One turn moves each row of this set onto another row. After a few examples, where does it send each row asked below?
Q750: -0.14; +0.58; -1.57; +0.07; +0.66; +0.72; +0.08; +0.73; +2.18; -0.44; +2.70; -0.40; -0.35; -1.16; -0.44; +1.02; -0.12; -0.20; -1.37; +1.58
Q601: -0.55; -0.10; +0.72; +0.76; +2.08; +0.56; +2.04; -1.22; +1.86; +3.45; +0.17; -0.73; +1.22; -1.23; +1.73; -1.47; -0.44; +0.97; -1.41; +0.47
Q900: -0.11; -2.83; -0.56; -2.01; -0.49; +0.26; +0.37; -1.51; +0.44; +2.11; -2.04; +0.27; +1.21; +1.21; -0.17; +0.07; -0.91; +0.10; +0.71; +1.74
Q478: -0.28; +0.11; -0.97; +0.20; -2.06; -0.62; -0.89; -0.11; +0.85; +1.12; -2.82; -0.14; +0.45; +0.01; +2.25; -1.13; -1.52; -0.19; -0.22; -1.11
Q725: +0.24; +0.93; +0.23; +0.00; -0.65; +1.92; +0.49; -0.99; +1.60; +0.03; +0.32; -1.09; -1.40; -1.89; -1.17; +3.58; -0.49; -0.36; -1.72; +0.54
Q960: -1.01; -0.42; +1.93; -0.65; -0.29; -0.89; -0.57; -1.11; -0.82; -0.34; +0.01; +1.02; -0.67; +0.91; +0.91; +0.29; -2.43; -1.50; -1.58; -2.18
Q782: +0.98; -0.57; +1.35; -1.92; +3.02; +0.12; +0.66; -1.27; -1.20; +1.75; +2.06; +0.84; -0.63; +0.95; -0.81; +2.22; -0.39; +0.09; -1.36; +1.28
Q126: +1.94; -0.41; +0.71; +0.45; +1.80; +0.40; +1.29; +0.43; -2.08; +1.57; -0.59; -1.81; +0.88; -2.06; +0.37; +0.29; +0.37; -0.84; +0.15; -1.57
Q555: -0.95; +1.45; +0.74; -1.29; -0.78; +1.20; -0.98; -0.97; -0.78; +0.77; +1.51; -1.41; +0.87; +2.26; +0.52; +2.02; -0.72; -0.27; +1.94; +0.44
Q355: +1.67; -0.35; -0.59; +1.32; +0.53; -0.75; +0.48; +0.65; +1.50; +1.40; -0.75; -0.94; +1.70; -0.09; +1.12; +0.43; +1.62; +0.47; +0.69; +1.97
Q311: +0.12; -0.55; +1.19; -3.09; +0.06; +0.23; +3.57; -0.28; +1.41; +1.02; -0.58; +1.15; -1.42; +0.66; +0.45; +0.54; +0.07; -1.56; -0.68; +0.96
Q979: +0.76; -1.67; +0.45; -0.32; -1.11; +2.02; +0.43; -1.02; +1.29; +1.21; -3.47; +0.03; -0.70; +0.98; +1.25; +1.95; +0.49; +0.43; -0.60; +1.80
Q989: +0.22; +1.00; -2.01; -0.51; +2.21; +0.88; +1.17; +1.43; -0.13; -0.48; -0.07; -1.87; +0.82; +0.34; -0.56; -0.57; -1.69; -0.26; -0.56; +1.40
Q4: +0.01; +0.58; +0.63; +2.64; -0.10; +0.43; -3.10; -0.57; -0.93; +1.29; -0.07; +0.13; +0.86; +0.01; +1.10; +0.16; +0.02; -0.82; +0.53; -0.49
Q157: +0.51; +0.79; -0.99; -0.91; +1.00; +0.93; +1.33; +1.24; +2.04; +2.43; -1.37; +0.43; -0.94; +1.46; +2.58; +0.14; -2.95; -0.26; -1.36; +0.28
Q255: -0.81; +0.50; +0.51; -0.09; +2.26; -1.43; +1.08; +0.22; -1.00; +1.52; +0.31; -0.34; +0.48; +0.00; +1.15; -1.61; -3.19; +0.19; -0.54; -0.77
Q581: -0.99; +0.81; +0.86; -0.79; +0.21; +0.84; +1.56; -1.58; +0.85; +2.56; -0.66; -2.43; +1.60; +0.93; +2.11; +1.06; +1.50; -0.07; -2.51; +2.21
Q792: +0.14; -0.64; +2.37; -0.33; +0.01; -0.70; +1.37; -2.22; -2.23; +1.79; +0.46; -1.18; +0.09; -1.44; -1.02; +0.10; +1.62; -0.73; +0.47; -0.09
Q97: +2.06; +0.97; +1.69; -2.10; +1.23; -0.17; +0.38; -0.95; -2.05; +1.37; +0.74; +0.12; -0.12; +1.68; +0.88; +1.32; -0.02; +1.08; -1.25; -1.72
Q772: +0.65; -0.19; +1.44; -2.50; +0.03; +0.39; -0.30; -1.38; +0.64; -1.10; -0.85; -1.71; +1.51; -0.57; +1.40; -0.22; -0.35; -1.17; -1.69; -2.50
Q861: -1.20; +0.05; +0.95; -1.42; -1.01; +0.28; +0.20; +0.46; +1.00; -0.54; +0.41; -0.72; -0.09; -2.46; +1.00; +1.66; -1.22; -2.70; -2.09; -1.08
Q790: -0.98; -0.55; +2.05; -1.20; +0.08; +2.67; +1.58; -1.45; +0.48; +1.85; -0.39; -2.95; +1.06; -1.41; +2.29; -0.28; -0.14; -1.07; -1.85; -0.28
Q883: +1.18; -0.60; +1.63; +0.13; +0.42; -0.60; -0.30; +0.55; +1.50; +0.85; -0.51; +1.08; +2.04; -1.31; -1.24; +0.11; +0.07; -0.94; +1.01; +1.03
Q214: -1.52; +0.16; +1.70; -0.17; -1.58; +2.50; -0.37; -2.11; -1.10; +1.39; +0.19; -1.69; +1.01; +2.82; +0.62; +0.09; -0.21; +0.35; -1.05; +1.51
Q85: +1.33; +1.64; +1.23; +2.15; +0.71; +1.34; +0.07; -1.70; -0.57; +1.09; +2.10; -0.47; -2.16; -0.75; +1.11; +0.56; +1.11; -0.44; -0.90; -0.70
Q779: +0.46; +0.24; -0.57; -0.66; +1.85; +1.23; +1.36; -1.68; +0.06; +3.26; +1.52; -0.94; -2.32; +0.96; +3.25; +1.20; -0.51; +0.06; -2.18; -0.10
Q312: +0.03; +1.16; -0.38; -1.10; +0.50; +0.03; -0.32; +0.11; -0.12; +0.69; +1.92; -1.41; +1.09; +1.88; -0.31; -0.18; -2.72; +2.25; -0.36; +1.31
Q466: -1.56; -0.39; +0.88; +0.70; -1.51; +1.01; -0.33; -2.07; +0.68; +0.88; +1.24; +1.60; -1.10; +2.74; +0.98; +1.22; -0.27; -1.41; +0.02; +0.09
Q870: -0.16; +0.48; -0.46; -2.57; -0.26; +0.50; +1.16; +0.45; -0.23; +0.55; -0.23; +1.34; -2.40; +0.98; +1.68; +3.32; -0.02; -1.01; +0.18; +0.02
Q803: -0.65; -1.03; -0.63; +1.96; +0.20; +2.33; +1.27; -1.78; +2.76; +2.06; +1.07; +0.64; -0.84; -0.70; +0.16; +0.91; +0.28; -0.11; -0.26; +1.00

Q555 -> Q581
Q782 -> Q900
Now find these:
Q97 -> Q979
Q861 -> Q750
Q478 -> Q85
Q466 -> Q601

